164	116	195	127	120	150	74	166	145	121	157	167	165	47	157
118	156	89	131	164	119	190	81	125	138	125	76	92	194	116
148	143	98	126	84	94	129	178	123	173	99	172	105	112	129
123	122	162	189	144	85	93	136	162	175	138	184	194	110	181
|
123	148	118	164
122	143	156	116
162	98	89	195
189	126	131	127
144	84	164	120
85	94	119	150
93	129	190	74
136	178	81	166
162	123	125	145
175	173	138	121
138	99	125	157
184	172	76	167
194	105	92	165
110	112	194	47
181	129	116	157

211	108	134	108	135	200
56	147	103	163	102	58
208	112	84	151	86	174
165	116	181	75	181	182
118	134	63	186	64	92
199	115	75	161	76	163
108	128	197	72	195	142
208	112	85	150	87	175
143	121	191	71	190	167
41	148	135	138	134	59
|
41	143	208	108	199	118	165	208	56	211
148	121	112	128	115	134	116	112	147	108
135	191	85	197	75	63	181	84	103	134
138	71	150	72	161	186	75	151	163	108
134	190	87	195	76	64	181	86	102	135
59	167	175	142	163	92	182	174	58	200

89	126	65	69	140	74	184	79	121
135	192	159	102	80	159	84	67	151
174	198	145	117	137	95	147	137	135
144	131	158	115	85	121	79	71	72
116	134	103	165	85	141	183	197	67
158	147	127	90	191	141	144	69	147
197	152	182	151	138	83	118	140	59
144	114	64	175	91	146	168	175	86
153	77	174	164	92	155	142	132	123
153	174	168	168	94	88	167	84	63
|
153	153	144	197	158	116	144	174	135	89
174	77	114	152	147	134	131	198	192	126
168	174	64	182	127	103	158	145	159	65
168	164	175	151	90	165	115	117	102	69
94	92	91	138	191	85	85	137	80	140
88	155	146	83	141	141	121	95	159	74
167	142	168	118	144	183	79	147	84	184
84	132	175	140	69	197	71	137	67	79
63	123	86	59	147	67	72	135	151	121

201	107	199	202	123	199
137	111	132	140	113	130
|
137	201
111	107
132	199
140	202
113	123
130	199

154	189	144
161	93	104
125	125	155
170	131	153
49	148	145
109	129	105
147	77	165
153	151	77
115	113	127
118	79	135
|
118	115	153	147	109	49	170	125	161	154
79	113	151	77	129	148	131	125	93	189
135	127	77	165	105	145	153	155	104	144

114	152	97	164	80	112	146	135	156	164	141	149
124	147	75	131	85	146	141	91	109	131	108	205
|
124	114
147	152
75	97
131	164
85	80
146	112
141	146
91	135
109	156
131	164
108	141
205	149

177	111
152	161
207	97
53	145
113	111
74	132
162	118
76	152
106	99
109	103
|
109	106	76	162	74	113	53	207	152	177
103	99	152	118	132	111	145	97	161	111

100	146	141	145	100	145	101	100	135	102	145	101	137	145	145
120	112	90	118	121	119	128	119	182	123	125	122	183	117	114
126	128	134	123	125	123	120	126	95	125	119	125	97	124	126
202	96	84	97	202	97	203	201	77	202	98	202	80	97	97
105	126	123	124	105	124	105	106	132	107	123	105	133	124	125
126	107	85	113	127	114	136	125	172	129	121	128	173	113	110
|
126	105	202	126	120	100
107	126	96	128	112	146
85	123	84	134	90	141
113	124	97	123	118	145
127	105	202	125	121	100
114	124	97	123	119	145
136	105	203	120	128	101
125	106	201	126	119	100
172	132	77	95	182	135
129	107	202	125	123	102
121	123	98	119	125	145
128	105	202	125	122	101
173	133	80	97	183	137
113	124	97	124	117	145
110	125	97	126	114	145

152	85	161	161	81
78	167	58	58	163
130	91	123	112	110
|
130	78	152
91	167	85
123	58	161
112	58	161
110	163	81
---
146	138	114	138	131	128	138	116	124	118	113	142	130	133
135	144	120	134	132	132	133	117	118	118	125	139	125	131
150	155	99	146	131	131	147	100	135	120	100	157	135	142
125	160	97	149	139	175	148	55	110	130	120	170	121	161
|
161	121	170	120	130	110	55	148	175	139	149	97	160	125
142	135	157	100	120	135	100	147	131	131	146	99	155	150
131	125	139	125	118	118	117	133	132	132	134	120	144	135
133	130	142	113	118	124	116	138	128	131	138	114	138	146

162	83	92	130	154	161
175	87	108	143	158	131
114	143	54	90	191	195
87	181	142	124	101	191
149	109	125	127	112	98
134	121	161	115	94	65
73	183	146	94	100	196
138	105	87	90	170	136
145	159	103	114	99	183
195	58	75	171	175	187
129	171	130	89	99	172
|
172	99	89	130	171	129
187	175	171	75	58	195
183	99	114	103	159	145
136	170	90	87	105	138
196	100	94	146	183	73
65	94	115	161	121	134
98	112	127	125	109	149
191	101	124	142	181	87
195	191	90	54	143	114
131	158	143	108	87	175
161	154	130	92	83	162

216	77	141	173	219	79	111	56
114	130	137	110	132	100	117	124
|
124	117	100	132	110	137	130	114
56	111	79	219	173	141	77	216

193	81	164	127	167
76	158	91	118	77
142	161	184	195	170
91	222	173	225	149
204	57	140	93	163
|
163	93	140	57	204
149	225	173	222	91
170	195	184	161	142
77	118	91	158	76
167	127	164	81	193

59	79	146	45	125	157	84	109
60	97	148	46	124	160	84	113
57	37	134	48	120	137	87	98
58	71	145	44	125	156	84	107
57	37	133	49	119	137	87	98
57	66	144	44	125	154	84	106
59	37	130	53	116	130	88	98
59	87	147	45	124	158	84	111
|
111	84	158	124	45	147	87	59
98	88	130	116	53	130	37	59
106	84	154	125	44	144	66	57
98	87	137	119	49	133	37	57
107	84	156	125	44	145	71	58
98	87	137	120	48	134	37	57
113	84	160	124	46	148	97	60
109	84	157	125	45	146	79	59

131	136	176	91	101	107	115	110
146	148	120	138	133	146	168	109
131	156	100	78	117	104	170	155
111	92	168	122	93	129	156	152
143	136	128	155	147	83	145	155
155	152	110	132	91	124	106	137
134	199	123	107	145	113	100	167
128	123	131	107	125	104	130	134
105	120	128	122	132	100	152	122
|
122	152	100	132	122	128	120	105
134	130	104	125	107	131	123	128
167	100	113	145	107	123	199	134
137	106	124	91	132	110	152	155
155	145	83	147	155	128	136	143
152	156	129	93	122	168	92	111
155	170	104	117	78	100	156	131
109	168	146	133	138	120	148	146
110	115	107	101	91	176	136	131
---
168	86	153
126	122	146
199	75	209
161	106	195
178	147	198
|
168	153
126	146
199	209
161	195
178	198

148	113	156	127	116
153	118	86	114	116
130	90	143	98	145
133	172	72	215	94
128	118	99	108	150
125	64	174	107	150
|
148	156	116
153	86	116
130	143	145
133	72	94
128	99	150
125	174	150

130	192	69
204	43	53
|
130	69
204	53

46	113	185	47	37	34	216	164	41	168	51	50	38
39	169	154	44	49	59	112	155	97	63	37	63	52
57	51	157	67	66	61	57	177	129	180	60	85	78
|
46	185	37	216	41	51	38
39	154	49	112	97	37	52
57	157	66	57	129	60	78

109	57	137
164	178	174
65	166	108
|
109	137
164	174
65	108

41	39	44	194	198	171	114	202	196	159
60	59	191	213	199	53	69	212	156	54
|
41	44	198	114	196
60	191	199	69	156
---
141	134	128	83	72	129	130	144	172	167	91	161	71	56
149	100	109	93	141	111	172	200	106	96	137	54	156	123
96	198	179	179	102	128	97	96	105	156	140	109	175	161
|
141	128	72	130	172	91	71
149	109	141	172	106	137	156
96	179	102	97	105	140	175

106	139	165	103	102	99	139	127
123	109	138	124	132	129	119	104
134	170	118	130	114	120	148	179
91	132	109	92	112	98	100	137
154	83	93	156	152	162	110	91
165	126	135	158	115	145	165	125
153	58	118	154	145	161	114	54
78	156	182	75	87	73	135	141
119	106	143	118	122	121	120	99
75	101	162	75	101	84	102	85
|
106	165	102	139
123	138	132	119
134	118	114	148
91	109	112	100
154	93	152	110
165	135	115	165
153	118	145	114
78	182	87	135
119	143	122	120
75	162	101	102

205	51	167
196	105	99
55	91	84
71	60	76
85	72	200
98	82	129
102	146	138
|
205	167
196	99
55	84
71	76
85	200
98	129
102	138

183	136	190	126	154	147	123
90	122	150	132	151	158	94
131	119	58	127	68	93	172
|
183	190	154	123
90	150	151	94
131	58	68	172

100	142	113	144	119	119	127
104	123	99	106	150	130	122
163	143	179	154	98	147	144
123	107	103	99	156	107	116
214	138	212	170	82	118	126
|
100	113	119	127
104	99	150	122
163	179	98	144
123	103	156	116
214	212	82	126

141	131	73	132	137	77	83
104	157	134	153	114	145	147
115	156	48	155	116	61	73
95	180	82	174	105	100	110
139	162	94	160	135	103	109
143	93	186	96	140	173	164
139	128	108	129	133	94	94
150	154	84	151	150	78	80
108	130	122	130	114	139	143
|
141	73	137	83
104	134	114	147
115	48	116	73
95	82	105	110
139	94	135	109
143	186	140	164
139	108	133	94
150	84	150	80
108	122	114	143
